In the data rows, 50 means zero.
Here are some points, each followed by its number:
c(50, 59, 50, 62, 50, 59, 49, 56, 56, 49, 47, 58, 57, 51, 52, 52, 42, 53, 43, 49, 45, 41, 49, 46, 48, 58, 61, 58, 61,
  64, 61, 45) 0
c(53, 59, 56, 59, 50, 56, 42, 45, 43, 52, 58, 74, 33, 49, 47, 48, 37, 63, 38, 41, 65, 34, 31, 53, 52, 31, 57, 28, 36,
  60, 47, 70) 1
c(47, 18, 48, 7, 54, 36, 47, 36, 22, 60, 66, 13, 38, 52, 42, 35, 84, 38, 84, 59, 52, 84, 64, 46, 54, 34, 19, 38, 21,
  18, 32, 65) 2
c(52, 34, 53, 24, 50, 45, 35, 30, 21, 62, 73, 41, 12, 54, 37, 30, 67, 48, 72, 45, 73, 51, 35, 47, 62, 10, 26, 7, 0,
  30, 24, 88) 3
c(48, 65, 68, 59, 47, 60, 37, 22, 29, 62, 85, 99, 0, 46, 36, 43, 27, 80, 32, 25, 99, 9, 0, 55, 63, 0, 42, 0, 0,
  63, 25, 99) 4
c(49, 40, 51, 37, 50, 45, 46, 53, 45, 48, 55, 39, 44, 47, 49, 40, 60, 42, 63, 50, 49, 58, 56, 46, 53, 45, 40, 50, 42,
  37, 43, 51) 5
c(47, 50, 44, 50, 55, 49, 53, 58, 63, 43, 38, 46, 69, 50, 57, 62, 50, 44, 51, 55, 32, 55, 60, 45, 44, 66, 60, 77, 77,
  51, 62, 29) 6
c(51, 63, 47, 69, 45, 57, 54, 55, 59, 45, 43, 68, 52, 48, 58, 61, 31, 61, 29, 47, 46, 35, 40, 53, 47, 51, 67, 53, 60,
  69, 55, 43) 7
c(46, 36, 48, 36, 51, 43, 47, 46, 43, 50, 53, 30, 56, 53, 42, 45, 68, 38, 67, 56, 46, 65, 64, 46, 59, 52, 39, 51, 47,
  28, 45, 46) 8
c(51, 60, 51, 61, 51, 55, 50, 57, 55, 50, 44, 59, 54, 55, 49, 56, 41, 58, 39, 49, 47, 45, 40, 47, 55, 56, 60, 57, 57,
  64, 54, 45) 9
c(51, 57, 49, 57, 52, 55, 53, 58, 61, 51, 46, 45, 57, 53, 54, 54, 41, 49, 45, 53, 43, 52, 52, 48, 45, 61, 58, 67, 66,
  57, 57, 36) 10
c(48, 30, 48, 30, 55, 43, 50, 42, 41, 54, 58, 20, 56, 50, 49, 39, 71, 35, 76, 64, 39, 78, 74, 49, 51, 53, 35, 64, 52,
  28, 43, 53) 11
c(52, 47, 52, 44, 53, 53, 50, 41, 41, 52, 56, 55, 41, 53, 45, 51, 48, 47, 53, 51, 59, 46, 45, 50, 54, 38, 48, 34, 34,
  47, 45, 66) 12
c(48, 58, 54, 52, 50, 52, 45, 49, 50, 49, 54, 58, 42, 51, 51, 51, 51, 51, 44, 48, 52, 43, 44, 56, 53, 43, 49, 44, 46,
  55, 46, 51) 13
c(42, 16, 46, 0, 54, 34, 53, 37, 27, 61, 59, 1, 44, 53, 42, 30, 86, 18, 99, 67, 41, 94, 84, 52, 55, 46, 14, 53, 37,
  4, 29, 55) 14
c(51, 53, 48, 56, 54, 54, 50, 61, 53, 47, 41, 45, 58, 51, 56, 50, 51, 44, 53, 50, 38, 60, 57, 51, 44, 64, 52, 68, 66,
  51, 55, 37) 15
c(57, 83, 66, 90, 43, 67, 47, 48, 61, 46, 55, 99, 31, 45, 52, 62, 11, 84, 6, 24, 82, 0, 0, 51, 55, 30, 73, 19, 25,
  87, 48, 73) 16
c(48, 43, 48, 44, 50, 49, 51, 50, 44, 50, 55, 38, 56, 53, 49, 47, 60, 44, 59, 55, 45, 64, 59, 49, 47, 48, 45, 54, 47,
  43, 48, 50) 17
c(52, 47, 46, 47, 52, 48, 51, 54, 56, 47, 45, 49, 53, 58, 49, 48, 51, 44, 52, 49, 45, 56, 53, 51, 49, 55, 53, 58, 61,
  53, 54, 44) 18
c(51, 35, 47, 33, 53, 38, 47, 51, 48, 53, 45, 26, 62, 50, 52, 43, 64, 38, 63, 61, 39, 66, 70, 50, 52, 59, 45, 61, 59,
  33, 48, 42) 19
c(52, 42, 54, 32, 48, 45, 42, 24, 27, 59, 80, 57, 17, 45, 42, 32, 61, 57, 63, 43, 80, 42, 28, 51, 64, 9, 34, 5, 0,
  32, 21, 93) 20
c(46, 49, 41, 56, 48, 48, 61, 65, 70, 43, 28, 33, 84, 52, 61, 56, 51, 39, 55, 66, 20, 70, 71, 52, 44, 83, 55, 92, 97,
  50, 65, 17) 21
c(48, 43, 50, 45, 47, 50, 47, 41, 44, 54, 59, 43, 39, 51, 45, 49, 54, 49, 54, 50, 53, 53, 48, 53, 50, 45, 43, 45, 36,
  39, 46, 60) 22
c(53, 84, 56, 93, 45, 64, 50, 66, 75, 38, 34, 88, 64, 48, 64, 70, 15, 70, 1, 40, 52, 18, 30, 52, 40, 68, 87, 64, 85,
  94, 73, 29) 23
Which point above is nearest to each new point, looking only along the 2 directions in which the numbered points spread most? Its number follows each.
c(57, 58, 67, 57, 42, 55, 44, 25, 24, 65, 93, 97, 0, 51, 39, 44, 33, 79, 25, 25, 99, 8, 0, 50, 59, 0, 48, 0, 0,
  63, 25, 99) 4
c(51, 49, 48, 51, 51, 49, 47, 53, 56, 52, 45, 49, 56, 49, 45, 49, 55, 47, 54, 52, 44, 53, 58, 50, 51, 56, 50, 54, 58,
  44, 52, 42) 18
c(47, 37, 44, 32, 55, 43, 58, 52, 56, 42, 42, 26, 66, 49, 55, 45, 66, 33, 68, 62, 30, 76, 75, 46, 47, 65, 43, 79, 69,
  32, 54, 32) 19
c(47, 47, 42, 40, 52, 47, 60, 65, 62, 46, 34, 23, 73, 49, 53, 54, 64, 32, 63, 63, 25, 75, 84, 48, 47, 77, 48, 86, 84,
  43, 57, 19) 21
c(52, 54, 56, 58, 47, 58, 46, 50, 56, 48, 50, 58, 40, 46, 50, 51, 45, 57, 35, 44, 62, 40, 37, 49, 48, 36, 56, 41, 43,
  57, 48, 55) 13
c(50, 68, 57, 66, 46, 59, 46, 52, 52, 52, 56, 80, 36, 47, 52, 55, 31, 68, 27, 36, 71, 24, 34, 50, 55, 37, 62, 33, 40,
  69, 55, 63) 1
c(52, 27, 47, 17, 49, 41, 44, 30, 26, 58, 73, 36, 27, 53, 38, 34, 71, 43, 73, 52, 65, 58, 48, 49, 59, 24, 21, 20, 7,
  32, 34, 79) 3
c(54, 78, 62, 80, 46, 61, 44, 48, 56, 45, 53, 99, 36, 47, 48, 60, 19, 84, 10, 32, 74, 7, 10, 52, 47, 31, 71, 20, 30,
  83, 53, 68) 16
c(45, 29, 47, 24, 55, 43, 54, 37, 30, 57, 58, 28, 37, 55, 41, 36, 71, 36, 74, 53, 58, 70, 56, 47, 55, 40, 27, 38, 25,
  18, 37, 63) 2
c(52, 49, 51, 53, 50, 57, 45, 47, 50, 53, 56, 58, 45, 50, 49, 48, 48, 52, 46, 50, 53, 38, 45, 49, 50, 45, 49, 42, 40,
  52, 49, 59) 13
c(53, 38, 56, 40, 48, 50, 44, 29, 30, 63, 73, 62, 11, 54, 38, 40, 51, 62, 59, 37, 79, 32, 28, 48, 60, 6, 41, 5, 0,
  48, 32, 86) 20
c(53, 55, 58, 59, 50, 60, 45, 46, 49, 51, 63, 79, 27, 50, 48, 50, 43, 62, 41, 42, 70, 31, 28, 47, 60, 25, 52, 19, 25,
  56, 42, 69) 1
c(50, 51, 42, 58, 45, 48, 56, 68, 67, 43, 33, 27, 93, 51, 60, 58, 55, 33, 53, 62, 19, 74, 78, 55, 42, 91, 53, 97, 99,
  49, 67, 12) 21
c(52, 64, 60, 65, 47, 62, 43, 45, 47, 54, 65, 81, 27, 46, 40, 55, 32, 72, 32, 39, 76, 22, 18, 56, 55, 17, 59, 17, 14,
  65, 42, 73) 1
c(52, 41, 36, 42, 53, 46, 52, 58, 58, 42, 28, 22, 80, 49, 55, 51, 61, 35, 64, 69, 21, 77, 79, 49, 42, 84, 47, 91, 89,
  43, 65, 21) 21
c(57, 72, 49, 71, 48, 57, 52, 56, 61, 48, 44, 73, 52, 51, 53, 57, 27, 62, 26, 46, 57, 33, 37, 48, 45, 55, 65, 53, 58,
  69, 63, 45) 7
c(53, 45, 49, 39, 49, 49, 53, 58, 49, 48, 46, 35, 60, 52, 51, 46, 59, 39, 57, 53, 48, 59, 63, 49, 48, 57, 44, 56, 57,
  41, 51, 46) 17
c(51, 64, 54, 75, 50, 55, 53, 64, 62, 44, 39, 69, 58, 45, 51, 58, 28, 61, 30, 45, 51, 36, 38, 53, 46, 62, 69, 57, 70,
  68, 61, 42) 7
c(50, 51, 49, 50, 49, 47, 51, 49, 47, 54, 53, 53, 45, 52, 52, 46, 48, 50, 49, 48, 52, 49, 47, 53, 48, 53, 53, 49, 43,
  47, 50, 57) 13
c(46, 22, 48, 12, 53, 40, 50, 30, 25, 57, 63, 29, 33, 51, 46, 34, 82, 36, 83, 63, 50, 79, 66, 48, 58, 30, 23, 38, 24,
  21, 30, 70) 2
c(47, 4, 44, 0, 58, 35, 48, 39, 22, 61, 62, 0, 49, 58, 49, 29, 95, 18, 99, 63, 32, 99, 88, 44, 54, 45, 8, 56, 39,
  0, 33, 52) 14
c(51, 25, 52, 16, 47, 40, 42, 26, 24, 61, 75, 35, 21, 54, 39, 32, 73, 46, 75, 50, 68, 62, 49, 48, 64, 21, 24, 18, 3,
  24, 24, 83) 3
c(52, 62, 65, 58, 45, 56, 47, 47, 43, 52, 58, 73, 33, 51, 47, 51, 41, 63, 37, 38, 65, 31, 30, 49, 52, 37, 54, 29, 28,
  58, 44, 64) 1
c(50, 58, 53, 66, 47, 55, 42, 42, 48, 50, 61, 79, 28, 49, 43, 47, 28, 70, 33, 36, 76, 23, 17, 46, 54, 21, 59, 16, 23,
  72, 44, 77) 1
c(47, 37, 40, 36, 54, 37, 55, 63, 63, 44, 28, 10, 91, 51, 62, 52, 69, 27, 76, 74, 9, 85, 92, 51, 43, 94, 45, 99, 97,
  31, 59, 16) 21
c(53, 68, 60, 66, 49, 57, 49, 52, 55, 49, 55, 80, 38, 51, 51, 56, 29, 67, 27, 38, 63, 25, 28, 57, 52, 36, 63, 32, 40,
  75, 53, 64) 1
c(53, 35, 41, 37, 51, 40, 56, 64, 60, 46, 34, 16, 84, 51, 55, 54, 70, 32, 70, 71, 22, 84, 87, 50, 44, 90, 45, 93, 96,
  36, 63, 20) 21
c(47, 62, 58, 60, 44, 60, 48, 35, 47, 54, 66, 83, 24, 53, 43, 53, 31, 72, 29, 35, 80, 22, 23, 51, 59, 22, 55, 16, 14,
  66, 40, 82) 1
c(49, 37, 39, 34, 54, 43, 56, 52, 57, 48, 40, 15, 71, 53, 55, 47, 69, 35, 69, 65, 30, 73, 76, 48, 42, 71, 43, 78, 71,
  33, 55, 33) 19
c(50, 66, 58, 63, 47, 60, 47, 39, 46, 55, 60, 81, 19, 50, 44, 48, 29, 74, 31, 37, 78, 19, 12, 51, 55, 23, 55, 9, 14,
  67, 44, 76) 1
c(53, 61, 57, 65, 49, 54, 47, 49, 49, 50, 53, 78, 40, 48, 49, 56, 31, 67, 31, 38, 62, 25, 36, 53, 51, 40, 58, 34, 42,
  66, 51, 60) 1
c(46, 30, 45, 23, 56, 41, 48, 39, 30, 57, 64, 27, 31, 52, 41, 34, 74, 39, 77, 56, 57, 66, 63, 49, 59, 28, 27, 33, 23,
  25, 31, 71) 2
c(48, 56, 53, 58, 49, 56, 52, 42, 52, 49, 61, 64, 33, 47, 46, 50, 44, 61, 37, 40, 64, 35, 36, 50, 49, 37, 52, 33, 38,
  59, 48, 66) 1
c(48, 44, 43, 46, 50, 42, 51, 58, 59, 46, 34, 23, 83, 53, 58, 57, 65, 36, 66, 65, 25, 76, 78, 46, 39, 83, 43, 91, 89,
  39, 56, 21) 21
c(53, 57, 58, 59, 50, 54, 51, 45, 45, 52, 59, 68, 29, 45, 51, 48, 37, 60, 40, 41, 70, 36, 28, 45, 55, 33, 51, 19, 30,
  59, 43, 68) 1
c(51, 54, 57, 53, 49, 53, 49, 47, 49, 57, 56, 64, 35, 51, 46, 53, 43, 58, 39, 42, 62, 36, 33, 45, 50, 35, 50, 34, 32,
  60, 44, 64) 1
c(45, 38, 36, 38, 48, 41, 58, 65, 58, 43, 27, 13, 87, 50, 59, 52, 68, 27, 71, 72, 13, 84, 97, 52, 47, 93, 45, 99, 98,
  35, 63, 7) 21
c(56, 80, 57, 83, 41, 64, 50, 54, 57, 51, 47, 91, 38, 47, 51, 63, 24, 69, 14, 32, 70, 17, 20, 53, 50, 36, 77, 31, 42,
  78, 56, 60) 16
c(48, 48, 44, 56, 53, 46, 58, 70, 64, 42, 24, 31, 84, 52, 61, 59, 56, 43, 58, 66, 22, 69, 75, 58, 40, 88, 61, 96, 99,
  56, 73, 16) 21
c(53, 80, 56, 84, 48, 66, 44, 54, 63, 45, 53, 91, 36, 44, 49, 61, 20, 75, 16, 30, 64, 16, 16, 46, 51, 33, 74, 31, 39,
  81, 53, 59) 16
c(51, 63, 55, 59, 51, 57, 46, 40, 48, 47, 53, 80, 27, 48, 47, 51, 37, 68, 25, 36, 75, 19, 23, 46, 57, 29, 53, 19, 19,
  69, 44, 70) 1
c(48, 55, 43, 58, 48, 51, 51, 64, 63, 46, 36, 44, 71, 52, 58, 54, 49, 47, 46, 52, 30, 52, 64, 52, 43, 73, 56, 76, 80,
  52, 64, 31) 6
c(50, 79, 52, 85, 46, 62, 56, 67, 80, 39, 30, 74, 63, 44, 56, 70, 24, 62, 20, 47, 40, 26, 42, 53, 33, 74, 82, 69, 80,
  79, 63, 29) 23
c(49, 69, 58, 73, 45, 60, 48, 52, 56, 48, 55, 82, 35, 47, 50, 52, 27, 69, 23, 36, 73, 23, 26, 51, 50, 38, 64, 31, 38,
  75, 51, 62) 1
c(57, 68, 57, 71, 48, 60, 49, 50, 57, 48, 53, 81, 35, 46, 51, 59, 30, 73, 25, 41, 63, 27, 27, 51, 50, 38, 66, 32, 38,
  76, 52, 61) 1
c(48, 47, 50, 48, 45, 50, 48, 50, 53, 50, 41, 45, 57, 51, 50, 48, 52, 48, 49, 56, 46, 55, 58, 52, 50, 53, 50, 59, 55,
  45, 56, 47) 18
